50 stands for zero in the data rows.
Some points, each followed by its number:
{62, 67, 4, 25, 29, 61, 24, 42, 18, 36, 55, 40, 84, 65, 15, 24, 29, 37, 23,
 2, 63, 78, 69, 58, 54, 57, 50, 54, 59, 37, 88, 47, 18, 23, 43, 59, 50, 45,
 48, 90, 84, 68, 81, 56, 14, 14, 32, 51} 0
{59, 32, 53, 58, 48, 56, 59, 59, 59, 61, 65, 49, 47, 46, 49, 47, 49, 39, 44,
 51, 55, 44, 42, 44, 46, 46, 72, 43, 58, 56, 43, 65, 61, 55, 66, 50, 53, 32,
 56, 35, 41, 51, 50, 44, 49, 49, 59, 44} 1
{28, 48, 71, 29, 31, 59, 43, 34, 63, 52, 58, 38, 55, 52, 61, 47, 66, 73, 35,
 80, 40, 50, 43, 32, 32, 37, 44, 46, 37, 50, 37, 37, 40, 63, 46, 76, 54, 53,
 55, 55, 59, 50, 28, 44, 43, 21, 37, 55} 2
{57, 40, 39, 54, 57, 56, 58, 55, 61, 58, 46, 69, 46, 38, 51, 65, 45, 39, 28,
 48, 38, 54, 56, 57, 60, 53, 65, 53, 59, 39, 59, 57, 44, 64, 70, 60, 49, 45,
 47, 49, 45, 52, 56, 51, 64, 64, 52, 34} 3
{39, 41, 68, 50, 35, 35, 57, 57, 49, 51, 72, 42, 45, 49, 42, 47, 55, 49, 71,
 52, 69, 45, 34, 56, 55, 55, 62, 53, 44, 52, 61, 58, 44, 47, 63, 43, 48, 53,
 61, 34, 40, 66, 49, 67, 52, 68, 62, 46} 4
{28, 53, 52, 28, 33, 59, 57, 36, 61, 11, 44, 27, 50, 19, 70, 66, 44, 36, 44,
 65, 44, 59, 39, 26, 41, 37, 53, 56, 53, 22, 45, 48, 13, 73, 48, 63, 23, 62,
 62, 67, 51, 40, 15, 54, 44, 49, 11, 26} 5
{36, 42, 58, 73, 52, 56, 47, 50, 43, 62, 69, 47, 50, 42, 56, 40, 52, 51, 52,
 49, 62, 60, 41, 50, 44, 59, 53, 53, 49, 72, 53, 58, 55, 40, 42, 48, 47, 53,
 58, 34, 25, 40, 49, 53, 46, 46, 53, 67} 6
{59, 61, 55, 37, 53, 94, 27, 49, 73, 56, 55, 41, 38, 72, 55, 32, 49, 77, 32,
 62, 36, 59, 49, 54, 75, 62, 36, 37, 14, 72, 44, 17, 48, 48, 30, 42, 52, 98,
 45, 63, 64, 23, 64, 25, 59, 32, 74, 99} 7
{20, 71, 52, 33, 24, 54, 41, 51, 51, 72, 25, 48, 52, 67, 51, 52, 48, 65, 28,
 74, 53, 36, 67, 48, 27, 0, 41, 57, 34, 60, 37, 58, 44, 52, 45, 71, 69, 33,
 35, 53, 64, 63, 41, 49, 27, 36, 32, 42} 8
{57, 59, 49, 40, 73, 37, 63, 21, 37, 46, 53, 31, 47, 45, 57, 52, 55, 57, 55,
 59, 53, 42, 58, 36, 33, 41, 40, 53, 50, 36, 29, 43, 55, 49, 39, 37, 33, 59,
 43, 61, 58, 48, 30, 63, 39, 43, 49, 37} 9
{61, 52, 22, 53, 67, 54, 23, 54, 33, 46, 61, 69, 50, 61, 29, 36, 33, 42, 41,
 21, 47, 75, 57, 32, 56, 54, 48, 52, 77, 70, 70, 61, 39, 37, 46, 76, 29, 52,
 58, 48, 36, 35, 37, 50, 51, 40, 43, 68} 10
{70, 59, 51, 53, 57, 51, 53, 47, 46, 65, 38, 67, 41, 68, 39, 43, 63, 59, 72,
 45, 66, 45, 48, 60, 50, 32, 45, 31, 46, 64, 47, 46, 69, 50, 46, 49, 48, 40,
 27, 35, 48, 39, 55, 38, 63, 59, 68, 51} 11
{48, 28, 60, 63, 59, 34, 51, 41, 44, 42, 63, 47, 42, 41, 45, 55, 41, 67, 67,
 49, 61, 56, 32, 48, 60, 67, 42, 52, 63, 59, 56, 66, 55, 48, 57, 49, 48, 64,
 55, 31, 41, 60, 46, 59, 56, 61, 51, 51} 12
{40, 65, 49, 66, 48, 52, 51, 68, 55, 44, 30, 73, 58, 48, 66, 33, 59, 67, 66,
 41, 60, 41, 42, 58, 42, 45, 50, 46, 26, 47, 49, 28, 68, 57, 35, 46, 60, 58,
 25, 59, 42, 46, 68, 41, 58, 47, 57, 53} 13
{50, 64, 49, 22, 41, 98, 9, 55, 78, 51, 57, 29, 30, 79, 44, 31, 36, 74, 27,
 70, 26, 63, 35, 59, 68, 98, 26, 35, 28, 69, 50, 13, 37, 56, 19, 45, 43, 96,
 67, 72, 62, 25, 70, 26, 50, 29, 63, 99} 14
{49, 15, 61, 60, 47, 33, 55, 69, 49, 56, 62, 42, 44, 43, 39, 37, 31, 43, 47,
 53, 61, 43, 42, 54, 46, 66, 88, 47, 63, 43, 54, 84, 36, 49, 81, 52, 61, 50,
 65, 36, 45, 76, 49, 61, 43, 63, 60, 53} 15
{49, 58, 41, 46, 71, 35, 58, 26, 39, 42, 46, 43, 59, 41, 63, 67, 52, 51, 51,
 49, 47, 49, 51, 30, 40, 46, 40, 52, 60, 32, 40, 38, 64, 46, 38, 48, 36, 54,
 46, 62, 44, 46, 43, 61, 46, 42, 47, 39} 16
{59, 31, 56, 65, 63, 55, 54, 65, 55, 63, 64, 52, 47, 43, 54, 44, 45, 40, 38,
 52, 51, 44, 46, 44, 42, 54, 75, 43, 63, 62, 45, 65, 61, 47, 63, 50, 56, 27,
 56, 36, 35, 48, 52, 42, 43, 49, 57, 58} 17
{68, 36, 55, 61, 71, 48, 63, 55, 49, 67, 59, 64, 46, 53, 44, 44, 63, 51, 53,
 45, 68, 43, 39, 63, 64, 48, 48, 29, 58, 72, 57, 55, 62, 48, 54, 57, 54, 44,
 45, 34, 33, 39, 52, 28, 59, 55, 60, 64} 18
{44, 61, 57, 72, 51, 51, 56, 72, 48, 50, 34, 80, 54, 60, 66, 23, 68, 69, 64,
 37, 60, 37, 51, 67, 49, 43, 50, 35, 24, 53, 49, 31, 62, 53, 46, 56, 63, 59,
 14, 55, 42, 39, 66, 37, 66, 52, 70, 57} 19
New points follow, each followed by the numbers of its two nearest points above, smallest number first.
{57, 36, 60, 53, 49, 42, 55, 55, 55, 41, 44, 70, 49, 38, 53, 66, 45, 48, 52,
 43, 37, 66, 49, 57, 79, 67, 42, 77, 61, 40, 64, 55, 43, 59, 66, 53, 52, 66,
 57, 45, 47, 62, 55, 55, 65, 75, 50, 37} 3 12
{31, 60, 46, 41, 29, 40, 70, 35, 56, 28, 63, 29, 47, 34, 64, 70, 58, 45, 50,
 47, 57, 63, 51, 7, 49, 47, 29, 72, 53, 32, 30, 33, 55, 70, 32, 35, 26, 57,
 65, 59, 43, 43, 28, 56, 50, 49, 33, 28} 5 16
{30, 34, 64, 62, 27, 72, 52, 78, 85, 31, 41, 64, 57, 22, 82, 73, 52, 35, 27,
 55, 23, 66, 56, 38, 61, 31, 64, 68, 48, 53, 49, 34, 47, 78, 60, 78, 70, 47,
 60, 41, 49, 42, 40, 25, 61, 39, 27, 39} 1 3
{37, 48, 42, 52, 44, 40, 58, 41, 51, 34, 52, 38, 47, 35, 66, 61, 50, 55, 55,
 44, 49, 65, 46, 31, 53, 58, 36, 70, 50, 34, 46, 47, 40, 62, 40, 44, 27, 67,
 63, 48, 39, 48, 30, 59, 54, 58, 38, 38} 9 16
{58, 42, 64, 50, 45, 46, 63, 56, 63, 33, 45, 78, 47, 30, 60, 81, 46, 25, 35,
 45, 19, 68, 60, 52, 75, 61, 46, 87, 71, 28, 59, 46, 39, 75, 69, 56, 57, 60,
 60, 53, 54, 63, 48, 62, 78, 72, 38, 27} 3 12
{39, 67, 47, 38, 47, 51, 48, 47, 51, 67, 36, 39, 63, 67, 44, 47, 56, 71, 47,
 71, 54, 30, 67, 49, 32, 43, 42, 43, 28, 42, 24, 42, 52, 42, 48, 47, 66, 41,
 33, 70, 74, 58, 57, 59, 39, 40, 57, 47} 8 9
{54, 75, 46, 55, 69, 43, 48, 43, 51, 48, 28, 61, 51, 54, 42, 26, 47, 68, 91,
 56, 60, 33, 28, 64, 24, 32, 43, 37, 35, 57, 45, 36, 69, 49, 27, 18, 43, 66,
 32, 50, 49, 49, 60, 65, 49, 46, 59, 57} 11 13
{56, 66, 48, 50, 60, 50, 55, 35, 47, 47, 31, 56, 65, 56, 60, 37, 75, 65, 62,
 52, 64, 30, 51, 64, 42, 41, 44, 42, 35, 49, 38, 37, 72, 32, 34, 36, 70, 52,
 23, 63, 67, 42, 69, 42, 58, 39, 58, 54} 13 19
{49, 10, 61, 58, 49, 20, 55, 54, 40, 51, 85, 35, 29, 37, 26, 32, 20, 41, 48,
 64, 71, 35, 28, 49, 37, 73, 97, 39, 79, 47, 59, 97, 36, 43, 88, 51, 65, 53,
 72, 33, 44, 86, 46, 71, 35, 61, 54, 57} 4 15
{62, 36, 56, 53, 49, 42, 65, 44, 49, 58, 69, 45, 36, 51, 44, 53, 49, 38, 57,
 53, 54, 44, 37, 43, 47, 55, 61, 45, 58, 49, 46, 64, 67, 54, 64, 38, 48, 41,
 62, 34, 50, 55, 41, 54, 58, 59, 61, 34} 1 4
{47, 45, 51, 55, 31, 64, 60, 73, 77, 42, 43, 65, 52, 31, 69, 67, 53, 38, 32,
 46, 31, 61, 64, 50, 58, 52, 65, 73, 53, 35, 48, 47, 40, 72, 67, 61, 59, 40,
 51, 52, 53, 46, 47, 46, 67, 57, 37, 31} 1 3
